[[7 3 1 4 1]
 [3 7 3 7 7]]
Indices start at 0.
Find the entry in row 0 and column 1.
3
Find the entry in row 0 and column 2.
1
Find the entry directly below 4.
7

W =
-28.5    3.5  -42.8  -26.5    7.2  -55.5   15.7  -14.2   49.4
-16.3    0.9   18.0  -25.3  -36.9  -15.4   28.9  -47.0   -6.1
 -1.6   -1.2   38.3  -14.6  -40.5    9.7   21.4  -41.1  -28.7
  5.7   -4.3  -24.3  -43.0    3.9  -48.1    5.6  -17.4   38.2
-14.0    6.4   60.3   52.7  -35.1   74.6    9.2   -5.1  -74.1
The minimum: -74.1
Find the entry just left of 49.4.
A: -14.2
Find the entry directly above the largest entry.
A: -48.1
Find the entry directly above -16.3.
A: -28.5
Find the entry just left of -4.3.
A: 5.7
Find the entry just left of -6.1.
A: -47.0
The second entry on the main diagonal: 0.9
Find the bottom-left entry.
A: -14.0
The 2nd smallest entry: -55.5
The entry in the top-right corner is 49.4
The third-last entry, reading row by row is 9.2
The fifth entry, reading row by row -> 7.2
Find the entry directly above the smallest entry.
A: 38.2
Find the median of all entries.
A: -5.1
The entry directly below -4.3 -> 6.4
Find the entry just right of -40.5.
A: 9.7
Find the entry directly above 21.4.
A: 28.9
Find the third entry on the diagonal from the top-right corner.
A: 21.4
Find the entry directly above 3.9.
A: -40.5
The 5th entry from the end, reading row by row -> -35.1
Find the 2nd largest entry.
A: 60.3
Find the fourth entry from the end, reading row by row.
A: 74.6
Find the entry directly above the centre entry.
A: -36.9
Find the entry just left of -35.1.
A: 52.7
Find the entry directly above 38.2.
A: -28.7
The 2nd entry, reading row by row -> 3.5
Find the third entry in reading order.
A: -42.8

M =
[[-187  871 -554  552 -461  780   35  599]
 [-117  287 -386 -304 -519 -243   93  719]
 [ 643  -28 -389 -507 -305   74  196 -139]
 [ 284   25  198  114  227  432  -92 -292]
 [-567  225  -16   75   84 -209  122  -27]
 [ 286   29 -619  280   48 -402 -203    8]
 [  23  165   77   77   50   72  -74  111]
 [ 431  -10    1 -463  434 -244 -237 -301]
 [-305 -758 -905 -431  111  493  302   59]
 [ 151 -211  208  402  140 -364  419  -14]
 [ 135  581 -390 -131  636   58  803   97]
 [ -46   83  478 -712  124  508  278  390]
 [-699  539  -91 -421  125 -467 -736 -326]
 [-218 -459  182  153 -286   85 -211 -347]]
Rows and columns are numbered from 0.
The entry directly below 284 -> -567
What is the entry at row 0, column 2? -554
What is the entry in row 1 and column 1? 287
The entry directly below 419 -> 803
The entry just left of 478 -> 83
What is the entry just right of 508? 278
The entry in the bottom-left corner: -218
What is the entry in row 2 and column 0? 643
The entry in the top-left corner -> -187
What is the entry just left of the smallest entry? -758
The top-right entry is 599
What is the minimum? -905
What is the entry in row 2 and column 2? -389
What is the entry just right of 198? 114
What is the entry directly above -14? 59
The entry in the bottom-right corner -> -347
The entry at row 1, column 0: -117
What is the entry just right of 72? -74
What is the entry in row 2 and column 1? -28
The entry directly above 8 is -27
The maximum -> 871
The entry just left of 93 -> -243
The entry just right of 25 -> 198
What is the entry just left of -712? 478
The entry just left of 493 -> 111
The entry in row 1 and column 2 is -386
What is the entry just left of -326? -736
What is the entry directly above 390? 97
What is the entry just left of 280? -619
The entry directly below -304 -> -507

grid =
[[7116 4962 7116 3188 4320 5323 6415 3137 4666 5864 3944 6443 6325 5087]
 [6287 4974 6287 3655 4879 4903 2784 5882 4235 5853 5959 6684 4586 5828]
 [4803 4689 4803 3954 5420 4039 5507 7228 3884 5859 5394 6195 3819 5245]
 [5846 5577 5846 6592 5311 4864 7662 5201 3198 3886 4115 6640 5925 7361]
 [4720 4115 4720 3717 4926 5286 4429 3849 6472 5261 5749 4671 7192 5246]
 [5965 5576 5965 5642 8017 6050 5732 2545 4477 6795 6227 5886 5749 6526]
 [5664 3905 5664 6390 6021 4872 6492 3773 3896 5035 4824 3012 5205 5029]
 [3755 5490 3755 5569 7123 5530 6220 6264 4492 6771 5345 7455 5484 3305]
 [4927 6960 4927 5890 6616 3739 6490 4847 5547 5675 5260 4396 6531 4944]
 [5696 5573 5696 8626 6063 5675 4653 6466 4057 4040 8899 2241 4498 5739]
 [5428 6132 5428 8084 5826 3305 7187 5561 4693 6136 4720 7341 6669 7182]
 [5876 5713 5876 3281 1355 4138 5275 6812 3549 3379 5959 4527 6173 5529]
 [6463 4717 6463 4364 6011 4814 4172 3006 5256 4833 5556 6327 4373 8026]
 [6202 6744 6202 4734 4743 3632 3982 3589 4367 5160 6750 6320 3395 6193]]
The smallest entry is 1355
The third largest entry is 8084
The entry in the bottom-left corner -> 6202
Give the entry just left of 4320.
Answer: 3188
Give the 3rd entry from the end, reading row by row.
Answer: 6320
Give the entry directly below 5859.
Answer: 3886
The entry just left of 6011: 4364
Give the smallest entry in the first row.
Answer: 3137
Give the largest entry in the first column.
Answer: 7116
Give the 2nd entry in reading order.
Answer: 4962
The top entry of the column that holds the smallest entry -> 4320
The entry just left of 6795: 4477
The last entry, reading row by row is 6193
Give the entry just left of 6173.
Answer: 4527
The entry directly above the smallest entry: 5826
The top entry of the column that holds the largest entry is 3944
Give the smallest entry in the last row.
Answer: 3395
Give the bottom entry of the column that holds the smallest entry.
Answer: 4743
The entry just left of 2784 -> 4903
The entry just right of 4364: 6011
The 4th-last entry, reading row by row -> 6750
The second smallest entry: 2241
Give the top-right entry.
Answer: 5087
The entry just left of the smallest entry: 3281
The entry just left of 7192 -> 4671
Give the entry just left of 6466.
Answer: 4653
Give the entry just right of 3549.
Answer: 3379
The entry just left of 4974: 6287
Give the entry just left of 5420.
Answer: 3954
The maximum: 8899
